Here are some points:
"0.450 -0.933 0.379 0.581 -0.207 -0.180 0.794 -0.686 1.470 -0.384 -1.856 -2.076 -0.241 -0.222 0.048 2.670"
"-0.992 -0.726 -1.026 1.479 -1.366 0.423 -0.268 -0.180 0.204 0.361 -0.241 0.207 0.095 0.880 1.401 -0.323"
"-0.820 0.318 -0.071 0.250 -1.225 -0.871 -0.508 -2.320 1.165 -2.570 0.391 0.638 0.683 1.854 1.030 0.472"
"0.599 1.489 -0.562 -0.259 0.491 -1.295 -1.063 -1.968 -0.187 -1.812 2.040 -0.178 0.611 1.070 0.333 -0.951"
"-0.648 1.439 1.041 0.185 -1.025 -1.305 -0.723 -2.691 -0.277 -2.982 1.180 0.109 0.060 2.151 0.202 0.979"
"1.058 -0.242 -0.550 0.887 -0.129 1.082 0.602 0.851 0.194 -0.035 -1.004 -1.150 -0.661 -1.330 -1.891 2.263"
"1.198 0.295 0.607 -0.526 2.562 -0.834 0.254 -0.412 1.986 -1.386 -1.495 0.625 -1.152 -1.199 -1.372 2.094"
"0.029 -1.229 1.199 -0.457 1.145 0.579 0.720 0.234 0.814 1.736 -1.745 -0.242 -1.007 -0.037 -1.550 1.234"
"-0.991 -0.009 -0.714 0.926 -1.487 0.493 0.368 0.074 -0.671 2.194 0.472 -0.425 -0.182 -0.163 1.135 -1.205"
"0.156 0.969 -0.424 -0.849 0.663 -0.237 -1.112 -0.488 -0.758 0.650 1.894 0.896 0.512 0.233 -0.468 -1.586"
"0.959 -0.197 0.434 0.733 -0.023 1.426 -0.959 2.050 -0.554 2.413 -0.540 -1.685 -0.615 -0.942 -0.903 -0.540"
"1.718 -0.684 0.729 0.199 0.201 0.476 -0.836 0.490 -0.177 1.095 -0.492 -0.640 -0.152 -1.654 -1.477 1.857"
"-1.760 0.429 -0.368 1.038 -0.289 0.168 0.236 -2.476 -1.378 1.189 0.434 0.412 -0.563 0.723 1.918 -0.180"
"0.050 -1.338 1.549 -0.413 0.148 -0.209 0.603 0.742 0.657 0.457 -2.238 -1.773 0.028 0.161 0.564 1.752"
"-0.053 -1.039 -0.420 0.031 0.702 -0.493 -0.681 -1.045 0.322 1.602 -0.479 -0.030 1.178 -0.365 0.852 0.549"
"-0.106 -0.756 -0.352 -0.167 -0.896 -0.441 -0.221 0.250 0.429 -0.706 1.579 1.509 0.821 -0.476 -1.253 0.296"
"0.357 1.110 -1.018 -0.630 0.868 -2.095 -0.828 -0.318 1.071 -0.556 1.038 1.570 0.675 -0.485 -0.485 0.216"
"0.067 0.279 1.788 -0.380 0.685 0.541 -0.057 2.172 -0.008 0.328 -1.911 0.481 -0.397 -0.858 -2.089 0.652"
"-0.781 1.177 -0.715 0.117 -0.582 0.816 -0.612 1.006 -1.731 2.271 -0.626 0.452 0.042 0.749 0.952 -1.335"
"-0.024 1.293 -0.611 -0.021 -0.268 0.216 -0.857 1.918 -0.374 1.715 1.708 -0.933 -0.501 -1.364 0.940 -1.894"
"1.716 -0.872 1.427 -0.941 0.809 -0.640 0.291 -0.996 1.396 -2.522 -0.416 -1.472 0.362 0.341 -1.707 1.860"
"-0.515 -0.087 -0.360 1.128 -1.555 0.566 0.124 -1.707 -1.320 1.197 0.047 0.545 -0.369 1.105 1.434 -1.017"
"-0.003 0.243 -0.110 -0.245 0.393 1.071 0.056 -0.136 0.838 -2.707 0.196 1.764 0.483 0.052 -0.816 -2.019"
"-1.524 0.975 -0.909 0.369 -1.022 0.303 0.063 -0.809 -1.418 1.166 0.605 1.099 -0.329 1.534 1.161 -1.301"
"-0.751 0.578 -0.657 0.217 -0.558 0.226 -0.355 -2.335 0.463 -2.477 0.781 1.731 0.484 1.438 -0.632 0.313"
"-1.982 0.588 -1.321 0.673 0.009 0.812 0.634 -0.019 -0.300 1.201 0.086 0.565 -0.519 0.565 0.838 -1.395"
"-0.538 -0.191 -1.083 -0.133 -1.198 -0.359 -0.656 -1.353 1.219 -1.175 2.316 0.304 0.158 0.500 1.168 0.457"
"0.286 -0.374 0.983 0.297 2.071 1.230 0.427 2.178 -0.453 0.412 -2.252 -2.111 -0.597 -1.329 -0.274 0.780"
"-0.195 0.918 0.101 0.887 1.675 0.800 -1.442 1.390 -1.684 2.729 0.287 -0.966 -0.812 -0.085 -0.639 -1.599"
"1.708 -0.713 1.404 -0.853 -0.083 -1.418 0.239 -1.725 0.783 -1.468 0.350 -1.529 0.264 0.362 -1.609 2.670"
"-1.182 0.114 -1.459 -0.248 1.578 1.877 0.750 -0.266 -0.344 1.947 0.475 -0.802 -0.692 -0.731 0.470 -0.459"
"-0.022 0.987 0.780 -0.423 -0.528 -2.011 -0.382 -3.041 0.763 0.088 1.572 -0.267 0.300 0.916 0.465 -0.994"
"0.647 -0.352 -0.358 0.134 0.530 0.276 -0.579 0.298 -0.111 0.334 1.275 1.663 -0.149 -1.868 -1.818 0.655"
"-0.388 -0.429 -1.292 0.906 0.007 0.357 0.335 -1.602 -1.190 1.461 0.456 0.801 0.115 0.889 -0.013 -1.036"
"-1.288 0.817 -0.026 0.155 -1.319 -1.911 -0.235 -1.120 1.356 -2.705 1.465 1.446 -0.028 1.122 0.593 0.659"
"0.188 0.202 1.318 -0.673 0.449 1.275 0.004 2.198 1.821 -0.353 -2.261 -1.412 -0.777 0.048 -1.386 0.645"
"0.177 0.520 -1.283 -0.995 -0.751 0.177 -0.726 -0.942 0.922 -1.983 1.940 -0.235 0.707 0.687 0.805 0.231"
"0.223 0.694 -0.022 -1.289 0.505 1.002 -0.198 1.248 -0.936 0.013 -0.115 0.036 0.998 -0.254 0.683 -2.275"
"0.757 -1.242 1.699 -1.086 0.510 0.189 0.277 -0.918 -0.414 1.048 -1.568 0.362 -0.086 0.122 -0.159 1.313"
"0.641 -0.464 -0.259 -1.432 0.495 -0.335 0.604 0.062 0.236 -2.955 1.558 -0.309 1.131 -0.401 -0.106 0.301"
"0.077 -0.878 0.433 0.002 1.106 -0.372 0.726 0.967 1.517 1.305 -2.575 -0.299 -0.537 0.030 -0.113 0.226"
"0.740 0.877 0.409 -0.677 1.217 -1.080 -0.043 -1.008 -1.114 -2.678 1.121 0.723 1.010 -1.462 0.392 0.291"
"1.574 -0.940 1.411 0.118 1.432 0.718 -0.190 -0.618 -0.261 0.305 0.042 -2.062 -0.404 -1.676 -1.785 1.869"
"-0.037 -0.145 0.012 0.926 1.654 1.734 0.227 0.747 0.631 -0.376 -1.866 -2.105 -0.228 -1.294 0.153 0.229"
"-0.593 0.615 -0.260 0.265 -1.740 -0.565 -0.697 1.140 -0.036 -1.124 1.353 2.125 0.431 0.106 -0.053 -1.244"
"-0.174 -0.618 0.425 0.130 -0.030 -0.928 0.627 1.419 -0.059 -2.203 0.911 -0.049 1.316 0.360 -1.839 -1.174"
"-0.974 1.105 -0.145 0.674 -1.498 -0.671 0.674 1.327 -1.268 -2.748 0.887 -0.809 0.631 0.851 1.644 -1.735"
"-0.292 0.143 0.718 -0.271 -1.908 -0.328 0.141 2.988 -0.147 -1.371 -0.163 -0.624 1.303 0.440 0.031 -1.530"
"-0.322 -1.579 -0.211 0.342 -1.057 0.969 0.799 1.428 1.136 0.976 -0.750 -0.738 -0.926 -1.038 1.673 0.666"
"0.188 -0.316 0.279 0.179 0.398 0.045 -0.429 -0.868 1.153 0.283 0.178 -0.557 1.129 0.234 -2.096 -1.159"
Here are 40 more points, each followed by its number:
"1.636 -0.800 0.397 -1.630 0.298 -0.651 -0.170 -1.242 0.633 -1.694 1.253 0.852 0.576 0.121 -0.609 0.423" 0
"-0.616 0.317 -0.360 0.456 -1.075 -0.617 -0.607 -1.454 0.011 -2.001 1.902 0.335 0.774 0.359 1.380 -0.505" 1
"0.257 -0.001 0.637 0.219 1.033 1.071 0.189 2.396 0.509 1.247 -2.372 -2.844 -0.755 -0.937 -0.243 1.143" 2
"-1.493 -0.371 -0.513 0.297 0.277 -0.360 0.340 -1.510 0.654 -0.635 0.249 -0.095 1.364 0.300 0.149 0.085" 3
"1.277 -1.858 1.075 -0.864 0.084 -0.771 0.575 0.412 0.852 0.405 0.730 -2.040 0.307 -0.660 -1.401 1.346" 4
"-0.139 0.931 0.189 0.840 1.147 -0.408 -1.106 0.083 -0.842 1.395 0.060 0.302 0.371 -1.396 0.629 -1.658" 5
"1.494 -0.865 -0.458 -1.207 -0.763 0.217 -0.423 0.853 -0.600 -0.582 1.086 -0.220 1.119 -0.452 0.031 0.729" 6
"-0.242 0.247 -1.609 0.449 0.386 0.027 -0.682 -2.164 0.961 0.806 0.545 0.762 0.445 0.460 -0.899 0.247" 7
"1.411 0.240 0.406 0.156 2.242 -0.293 0.433 -0.506 0.757 -0.682 -2.184 -1.506 -0.520 -0.921 -1.391 2.613" 8
"-1.099 1.042 -0.517 1.119 -0.157 -0.682 0.377 -2.836 -0.964 0.511 -0.037 1.444 -0.449 0.767 1.256 -0.632" 9
"-0.405 0.887 0.184 0.257 -1.402 -1.238 -0.307 2.940 -0.235 -1.720 0.121 0.682 1.053 -0.321 -1.987 1.090" 10
"-1.225 0.598 -0.338 0.529 -1.252 1.485 -0.081 -1.144 -1.134 0.360 -0.119 0.758 -0.074 0.572 1.728 -1.032" 11
"0.594 -0.045 0.759 1.201 1.181 0.947 -0.685 0.566 0.346 1.508 -1.345 -1.344 -0.577 -1.310 -1.101 -0.142" 12
"-0.398 -0.955 -0.709 0.095 -1.481 1.385 0.635 2.230 0.237 1.115 -1.100 -0.134 -0.073 0.455 0.569 -0.883" 13
"0.149 -0.447 -0.931 1.330 0.268 -0.347 0.571 2.523 0.015 -1.137 -1.400 -0.378 0.252 -1.323 -0.393 1.733" 14
"-0.713 -0.036 -0.034 -0.163 -0.063 -1.544 -1.568 0.874 1.563 -0.135 1.045 1.570 0.558 -0.112 0.427 -0.449" 15
"0.449 -0.849 -0.318 0.256 -0.804 -1.116 0.320 -1.614 -0.994 -0.259 1.342 1.068 0.878 0.615 -0.668 0.006" 16
"-1.696 0.841 -0.296 -0.205 -1.162 0.295 0.448 -0.089 -1.833 -0.058 0.106 2.306 -0.246 1.186 1.535 -0.752" 17
"-0.424 -0.311 0.134 0.420 -2.208 0.147 0.621 0.588 -1.404 -1.723 0.527 0.758 0.972 0.193 0.013 -0.025" 18
"1.021 -0.900 0.398 -0.107 1.561 0.355 -1.110 0.799 0.487 2.862 -1.033 -1.114 -0.385 -1.087 -0.904 1.387" 19
"0.698 -1.227 0.440 -0.308 1.159 -0.300 0.975 -1.402 0.760 -1.468 0.401 -0.837 0.954 -0.407 -1.805 0.390" 20
"0.889 -0.684 -0.061 -0.445 -1.569 -1.219 -0.134 0.833 1.116 -1.318 1.988 0.176 0.199 1.463 -0.447 -1.861" 21
"-0.712 0.975 -0.957 -0.346 -1.153 -0.722 -0.397 -1.176 0.965 -0.960 2.262 1.511 -0.288 0.995 -0.629 0.048" 22
"0.943 -0.219 0.235 -1.293 0.054 0.430 0.021 -0.874 0.426 -3.353 0.954 -0.068 1.026 0.461 -1.375 0.952" 23
"2.063 0.020 0.840 -0.264 0.381 0.144 0.125 0.126 0.273 1.724 -1.501 -1.476 -0.635 -1.297 -1.216 1.234" 24
"-0.910 0.721 0.529 -0.628 -1.121 -0.264 0.294 -1.958 -0.272 -2.895 0.979 -0.044 0.806 2.277 0.164 -0.180" 25
"0.836 -0.616 0.963 -0.351 2.023 -0.593 0.976 0.516 -0.263 -0.141 -2.338 -0.038 -0.366 -0.135 -1.775 2.145" 26
"0.686 -0.423 1.104 -0.889 -0.221 1.048 0.525 -0.660 0.012 1.817 -1.160 -1.607 -0.080 -1.177 0.613 0.665" 27
"-0.369 0.155 -0.135 0.456 1.202 -0.738 0.051 -0.376 0.101 -0.713 -0.010 0.166 1.384 0.832 -1.704 -1.840" 28
"0.730 -0.052 -0.298 -0.769 0.420 -1.431 0.972 0.011 1.242 -1.703 1.196 1.314 0.253 -1.272 -1.248 -0.065" 29
"0.711 0.213 -0.774 -0.697 -0.069 -1.028 -0.333 -0.963 -0.726 -1.776 1.973 0.470 0.920 1.219 0.965 -1.403" 30
"1.795 -1.261 -0.285 0.199 0.453 -1.876 -0.056 2.367 0.272 -1.724 0.810 0.018 0.134 -0.460 -2.527 2.304" 31
"0.444 0.567 -0.019 -0.476 -0.653 -2.163 0.049 1.003 -0.495 -3.117 1.696 0.891 0.684 1.077 0.977 -1.726" 32
"-0.674 -1.366 -0.630 1.212 0.137 1.879 -0.428 2.787 -0.499 1.475 -0.399 -1.543 -0.710 -0.433 0.381 0.573" 33
"-0.929 0.195 -0.867 -0.235 -0.113 1.093 0.482 -0.911 -1.688 0.379 0.937 1.518 -0.303 1.430 0.753 -1.918" 34
"-0.007 0.118 0.372 0.601 1.895 -0.143 -0.663 -0.119 -2.303 3.536 0.232 0.082 -0.588 -0.634 -0.137 -1.005" 35
"-1.565 0.470 -0.749 1.215 -0.041 0.714 0.359 -2.123 -0.976 0.364 -0.008 0.784 -0.519 1.208 1.097 -0.935" 36
"0.436 0.051 -1.097 -1.149 -0.634 0.825 0.043 0.333 1.109 -1.634 0.068 0.777 0.811 0.569 0.845 -1.424" 37
"0.996 0.674 -0.843 -0.570 1.112 -1.454 -0.520 2.244 0.956 -1.547 -0.001 -0.703 1.222 -0.681 1.264 -1.734" 38
"-1.418 -0.215 -1.039 1.048 -0.114 1.333 0.290 0.079 -1.077 0.772 -0.765 0.276 -0.178 1.033 1.341 -0.993" 39
Which of these numbered points is nearest to each point below, looking only along the 4 directions in which the first points spread most? Its number follows each.
"-0.749 0.296 0.330 -0.541 -1.619 0.572 0.530 0.873 -1.014 -1.897 1.325 0.324 0.784 -0.838 1.007 -0.581" > 37
"-0.009 0.382 -0.940 -0.402 -1.752 -0.741 -0.013 2.605 1.029 0.231 1.047 -1.291 0.931 0.751 -0.858 -1.465" > 38
"1.491 -1.073 0.560 -0.441 -0.773 0.392 1.055 -0.668 0.498 -0.894 -0.521 -1.705 0.398 -0.511 -1.183 1.860" > 4
"-0.320 0.035 -0.617 -0.091 -1.827 0.348 0.669 2.303 -0.219 -0.070 1.302 -0.595 0.637 -0.454 -0.325 -1.642" > 38
"-1.326 0.147 -0.931 -0.255 -1.563 0.265 0.143 1.001 -1.723 0.009 0.886 1.372 -0.041 2.028 1.667 -1.216" > 17
"-1.014 0.292 -0.169 0.601 0.408 0.440 1.013 -0.073 0.334 0.380 -2.109 -0.299 -1.140 -0.856 1.327 2.116" > 27
"-1.452 0.499 -0.734 0.875 -1.259 0.997 0.289 -0.937 -0.382 0.961 0.074 0.196 -0.258 1.132 0.852 -1.500" > 11
"0.138 -0.483 -0.153 0.656 -0.860 1.639 0.107 3.057 -1.083 2.259 -0.384 -2.420 -0.767 -0.407 0.922 -1.182" > 33
"1.334 0.281 0.318 -1.122 1.623 -0.956 -0.067 -3.611 1.423 -2.201 -0.597 0.933 0.149 1.012 0.513 0.196" > 0
"0.975 0.736 0.351 -0.400 -0.505 0.482 0.448 -2.239 0.338 -1.402 0.007 -1.670 0.316 -0.539 -1.959 2.935" > 20
"0.686 1.063 -0.297 -0.065 -0.170 -0.018 -1.518 0.197 -0.408 1.599 1.216 0.560 0.025 -1.024 0.058 -1.236" > 5
"-0.534 -0.037 -0.381 1.498 -2.318 0.743 0.516 2.244 -0.504 1.054 -0.215 -1.832 -0.504 -0.138 0.803 -0.749" > 13
"-1.099 0.256 -0.756 0.739 -0.934 1.423 0.566 -0.315 -1.608 1.209 -0.735 -0.619 -0.111 0.527 1.771 -0.448" > 39
"-0.827 -0.122 -1.351 -0.638 1.039 0.510 0.302 -0.411 0.693 -1.248 1.495 0.787 0.669 -0.374 0.477 -1.244" > 15
"-1.399 -0.594 0.199 0.689 1.544 1.054 0.608 -0.992 0.145 -0.073 -1.953 -0.797 -0.137 -0.383 1.170 1.383" > 27
"0.129 1.042 -0.349 0.372 0.459 -0.336 -1.630 0.270 -0.943 2.326 0.993 -0.019 -0.147 -1.092 1.159 -1.010" > 5
"0.709 0.211 1.665 -1.566 1.095 0.038 1.296 -0.721 0.859 -1.540 -0.637 -2.506 -0.801 -0.508 -0.956 2.804" > 8
"-0.620 -0.361 0.525 0.509 -0.019 -0.930 -1.013 -1.448 -0.084 -1.420 2.403 0.694 0.024 0.029 1.767 -0.890" > 22
"0.613 0.858 -0.285 0.795 0.085 -0.580 -1.901 0.635 -1.607 1.298 0.950 0.690 -0.225 -0.573 1.163 -0.833" > 5
"1.402 -0.825 0.455 0.561 0.077 -0.608 -0.020 1.094 0.178 2.706 -0.610 -1.441 -0.068 -0.574 -2.254 0.108" > 12
"1.525 -0.770 1.368 -0.617 2.009 -0.713 0.320 0.832 0.622 -0.048 -2.301 0.075 -0.761 -0.717 -0.733 1.591" > 26
"-1.018 0.640 -0.739 0.532 -1.532 0.160 0.223 -0.839 -0.987 1.466 -0.325 1.027 -0.247 0.997 1.961 -1.197" > 11
"-0.646 0.526 -1.487 -0.581 -1.799 -0.546 -0.125 0.538 1.867 -1.338 1.099 2.106 -0.343 0.299 0.694 0.595" > 18
"2.003 0.553 1.262 -0.646 1.542 -1.792 0.680 -0.465 -0.646 -2.178 -0.114 1.406 -0.099 -1.160 -0.623 -0.545" > 29
"-0.680 -0.153 -0.129 -0.030 0.299 1.688 1.784 -0.444 -0.893 -0.366 -1.071 -0.234 -1.287 -0.726 1.102 1.516" > 27
"-0.626 0.499 0.187 0.058 -0.827 -0.304 -0.378 -2.241 0.799 -3.520 0.953 1.029 0.498 1.709 -0.846 0.915" > 25
"0.307 0.322 0.374 -0.244 -0.430 -0.158 0.499 2.074 0.492 -0.441 -2.002 0.862 -0.857 -1.832 0.699 2.367" > 14
Now 40 new points, numbered from 0 again:
"-0.282 -0.216 0.315 -0.674 -0.517 -1.101 0.060 -1.452 0.334 -0.188 1.620 1.603 0.660 -0.076 0.154 -1.117" 0
"-0.462 0.408 -0.661 0.598 -1.193 1.324 0.683 -1.331 -0.301 1.400 -0.325 0.035 -0.578 0.291 1.136 -1.590" 1
"-1.000 0.003 -0.614 1.143 -1.295 1.170 0.375 -0.426 -0.256 0.989 -0.561 0.750 -0.567 0.506 0.847 -1.148" 2
"-0.084 0.191 -1.264 -0.971 -0.012 0.863 -0.110 3.039 0.557 -1.766 0.625 -0.794 1.128 0.811 -0.690 -1.475" 3
"-1.483 0.266 -0.663 0.722 -0.958 -0.269 0.370 -2.372 -0.514 -0.078 0.559 0.222 0.739 1.169 0.015 0.523" 4
"-0.293 -0.339 0.496 -0.890 -0.016 0.320 1.053 1.992 1.281 1.109 -2.230 -0.732 -0.561 -0.131 -0.763 1.418" 5
"-0.072 -0.021 0.037 -0.741 -0.277 0.101 -0.700 -0.723 0.283 1.062 1.728 -0.323 0.715 0.427 -0.020 -2.080" 6
"-0.300 0.545 -0.335 0.470 1.375 0.678 -0.769 1.469 -2.330 1.964 0.741 0.252 -0.405 -0.382 0.802 -2.538" 7
"-0.447 1.154 -0.307 -0.510 -0.862 -0.539 0.023 -1.179 1.785 -2.409 0.854 1.386 0.365 0.606 0.269 -1.441" 8
"-1.211 1.166 -0.497 0.937 -1.721 0.057 -0.112 -0.232 -1.321 1.391 -0.250 0.521 -0.328 0.727 1.924 -0.989" 9
"0.292 -0.350 -0.516 -0.610 0.147 -0.434 -0.428 -1.168 0.167 -1.749 2.461 0.861 0.629 0.839 -1.244 -0.159" 10
"0.171 0.642 0.513 0.558 1.011 0.190 -1.636 1.213 -1.488 0.453 0.805 0.053 0.228 -1.148 1.036 -1.974" 11
"-0.187 0.669 0.309 0.064 -0.886 -0.949 -0.310 -3.132 0.781 -1.832 0.040 2.213 0.152 0.834 1.394 -0.292" 12
"-0.060 0.542 -1.193 -0.209 -0.065 -1.338 0.416 -0.814 -0.419 2.287 0.842 -0.260 0.211 0.469 1.715 -2.172" 13
"-0.246 0.689 0.050 -0.681 -1.483 -0.446 -0.554 2.209 1.242 -0.390 0.131 1.701 0.504 -0.987 0.242 -0.993" 14
"-0.696 0.046 -0.621 0.032 -0.506 -0.129 -0.322 -2.418 2.018 -0.626 1.379 -0.166 0.532 0.094 0.507 -0.402" 15
"-0.590 0.207 0.154 1.451 -1.864 0.319 0.217 1.017 -0.387 0.467 -1.091 -0.457 -0.182 0.941 1.033 -1.838" 16
"1.323 -0.987 0.722 -0.285 0.458 0.936 0.243 0.239 1.719 -0.112 -1.463 -0.924 -0.449 -1.090 -1.287 1.441" 17
"0.341 0.228 0.113 0.491 0.276 1.642 -0.722 0.561 0.618 2.400 -1.235 -1.137 -0.937 -0.972 -1.151 0.883" 18
"-0.525 -0.144 0.667 -1.226 -0.585 -0.140 0.006 -1.378 1.994 -1.363 1.356 1.311 -0.024 0.441 -1.627 0.610" 19
"-1.337 0.755 -0.556 -0.482 -1.891 0.224 0.403 -0.555 -0.837 -0.334 0.795 1.295 -0.171 1.494 2.266 -1.284" 20
"-1.612 0.530 -0.834 0.921 -0.004 0.043 0.645 -2.264 -0.956 1.138 0.389 0.901 -0.767 0.869 1.495 -0.846" 21
"0.226 -0.764 0.532 -0.053 -1.243 2.135 -0.197 2.823 -0.818 0.691 -0.659 -2.110 0.002 0.488 0.993 -1.587" 22
"-0.488 0.550 0.095 -0.923 -1.233 -1.012 0.118 -2.006 1.608 -1.475 0.435 1.337 0.334 1.819 0.686 -0.851" 23
"1.945 0.630 1.205 -0.889 0.160 -1.745 1.159 -0.443 -1.220 -2.711 0.951 0.226 0.016 -0.074 -1.452 0.069" 24
"-1.186 -0.016 -0.429 0.887 -0.754 1.462 0.603 0.245 -1.300 1.514 -0.566 -0.615 -0.247 0.631 1.004 -1.411" 25
"1.349 -0.518 1.314 -0.755 0.294 0.521 0.253 -1.118 -0.340 0.612 -1.620 -0.057 0.131 -0.902 0.073 0.901" 26
"0.286 0.577 -0.503 0.382 0.440 0.080 -1.103 0.275 -1.640 2.659 1.430 0.598 -0.570 -0.213 -0.021 -1.742" 27
"2.031 0.203 -0.962 -1.060 0.471 0.664 -0.757 0.082 0.179 -1.664 1.414 0.472 0.372 -0.230 -0.424 -1.028" 28
"0.259 0.132 -0.780 0.242 -1.744 -0.470 -0.704 -1.932 -0.504 0.394 0.582 0.929 0.815 1.098 0.752 0.030" 29
"-0.096 0.170 -0.720 0.165 -1.751 -0.031 -0.856 -2.060 1.423 -0.823 1.375 0.610 0.133 1.490 -0.633 0.426" 30
"0.343 1.105 -0.705 0.060 0.239 -0.813 -1.893 -0.257 -0.577 2.440 0.999 0.273 -0.191 0.143 1.223 -0.980" 31
"-0.585 0.132 -0.951 0.718 0.713 -1.662 -0.067 0.329 -0.039 1.174 0.737 1.484 0.265 0.855 -0.638 -2.352" 32
"-0.860 0.360 -1.310 1.235 -0.810 0.687 0.279 -0.857 -0.630 1.139 -0.026 -0.586 -0.072 1.211 0.942 -1.510" 33
"0.403 0.797 0.121 0.301 0.089 0.709 -0.774 -0.183 -1.214 2.655 0.308 0.079 -0.138 -0.439 -0.429 -2.099" 34
"0.713 -0.669 1.478 0.282 0.523 -0.071 0.672 0.918 0.534 -0.389 -1.968 -0.555 -0.368 -0.897 -1.855 1.778" 35
"-0.028 1.052 -1.163 -0.651 -0.049 -1.282 -0.477 0.917 2.157 -2.685 1.317 1.846 -0.080 -0.470 0.492 -0.250" 36
"-0.038 0.164 0.126 1.340 -0.074 0.614 -0.049 0.872 0.019 0.452 -2.031 -0.611 -0.335 -1.387 0.305 1.297" 37
"1.251 0.318 1.020 -1.531 0.573 0.157 -0.351 -0.931 1.882 -2.452 -0.125 -1.041 0.111 -0.362 -1.515 2.505" 38
"0.364 -0.582 0.624 0.224 0.018 1.175 0.638 -1.074 0.562 0.451 -1.734 -0.754 -0.494 -1.274 0.263 1.735" 39
The same question for these:
"0.447 -0.727 0.778 -0.994 0.348 -0.336 0.856 -0.170 -0.848 -0.980 0.070 1.934 0.746 -0.537 0.072 -1.109" > 28
"0.585 0.572 -0.485 -0.409 0.468 0.178 -0.474 1.519 0.739 -4.235 1.212 0.410 0.855 -0.733 -0.328 -0.744" > 36
"1.805 -0.298 0.198 -1.301 -0.975 -0.777 0.838 0.010 -0.040 0.026 0.864 0.649 0.219 -0.940 -1.050 0.181" > 28
"-1.051 -0.859 0.386 1.225 -1.388 1.144 0.008 0.947 -0.049 1.347 -0.839 -1.157 -0.673 0.685 1.761 -1.080" > 25
"1.846 -0.810 0.914 -0.557 0.528 -0.978 0.856 0.936 0.537 -0.889 -1.547 -0.728 0.088 -1.191 -0.762 1.934" > 35
"-0.126 0.162 -1.435 -0.087 -0.178 -0.735 -0.923 1.087 1.323 -2.068 1.413 1.851 0.498 0.220 -1.102 0.520" > 36
"-0.675 0.529 0.401 0.481 1.481 -0.509 -1.124 0.502 -2.468 2.372 0.746 -0.143 0.098 -1.057 1.247 -0.717" > 34
"1.317 -0.419 0.280 -0.202 0.004 -1.113 0.777 1.014 -0.386 -2.969 1.115 1.214 0.304 -1.605 -1.139 0.757" > 24
"-0.658 0.249 0.243 -0.799 -1.281 -1.705 -1.020 -0.651 1.344 -0.077 1.313 -0.414 0.956 0.773 1.244 0.239" > 15
"-0.073 0.313 -0.525 -0.215 -1.636 -1.128 -1.170 0.132 1.241 1.905 1.700 0.251 0.006 0.203 -0.410 -0.039" > 6
"-0.115 0.411 -0.237 1.012 0.815 -0.646 -1.181 -0.695 -0.828 2.515 0.895 -1.371 -0.020 -1.164 1.677 -0.641" > 31
"-1.107 -0.156 -0.964 -0.060 0.794 -0.590 -1.169 0.309 1.168 0.785 1.065 0.029 1.069 0.359 -0.248 -0.670" > 6
"1.369 0.020 1.565 -1.279 0.784 -1.307 0.584 -1.350 1.066 -1.563 -0.390 -1.141 0.127 -0.382 -1.652 2.527" > 38
"0.056 0.102 0.161 0.271 0.850 1.444 -0.747 0.823 -0.308 2.799 -1.050 -1.465 -0.031 -1.202 -0.463 0.015" > 18
"-1.729 -0.707 -0.279 0.649 -0.067 1.052 0.706 1.663 0.208 0.877 -0.377 -0.488 -0.532 -0.577 2.163 -1.510" > 16
"-0.731 1.135 -1.432 -0.485 0.789 -1.301 -0.708 -0.876 0.140 -0.005 2.071 0.869 0.551 0.585 -0.452 -0.179" > 0
"0.203 0.364 -1.473 0.147 0.751 -0.334 -0.276 -0.070 0.283 0.872 2.027 0.290 -0.007 0.447 -1.699 -1.921" > 32
"1.195 -1.197 0.389 0.228 2.129 0.360 0.173 0.448 0.135 1.206 -1.930 -1.411 -1.028 -0.725 -1.016 2.733" > 17
"0.168 -0.723 -1.018 0.163 -0.093 -1.071 0.555 1.802 0.853 -0.484 -0.280 1.085 0.868 -0.275 0.457 -1.723" > 14
"-0.828 0.980 -0.351 0.970 -1.670 -1.125 0.072 -1.209 -1.295 0.491 -0.044 1.759 -0.063 1.198 1.069 -0.614" > 29
"0.718 -1.253 -0.591 -0.649 0.077 -1.057 0.590 -0.964 1.044 -2.367 0.908 1.043 0.883 -0.021 0.182 0.539" > 19
"0.627 -1.030 0.776 0.051 0.599 1.018 0.506 2.964 -0.116 0.029 -2.299 0.050 -1.018 -0.883 -0.403 1.238" > 5
"-0.295 -0.335 -0.579 0.609 -1.921 1.491 0.773 0.657 -1.066 0.928 -0.691 -1.764 0.278 1.039 0.289 -0.364" > 16
"-0.113 0.283 -0.727 -0.293 -0.058 -0.132 -0.780 -0.780 -0.236 -2.654 2.099 0.756 0.863 0.022 1.216 -0.449" > 8
"-0.367 0.720 -0.092 -0.087 1.654 0.511 -1.469 1.901 -1.325 2.718 0.083 -0.575 -0.427 0.101 1.494 -2.498" > 7
"-0.750 -0.778 1.654 0.235 -1.834 -1.755 -0.778 2.011 -0.520 0.270 1.827 -0.770 0.260 0.013 0.728 0.076" > 14
"0.578 0.084 0.655 0.806 0.929 -0.455 -1.187 0.982 -1.985 2.895 0.671 -0.880 -0.262 -0.958 0.205 -1.258" > 34
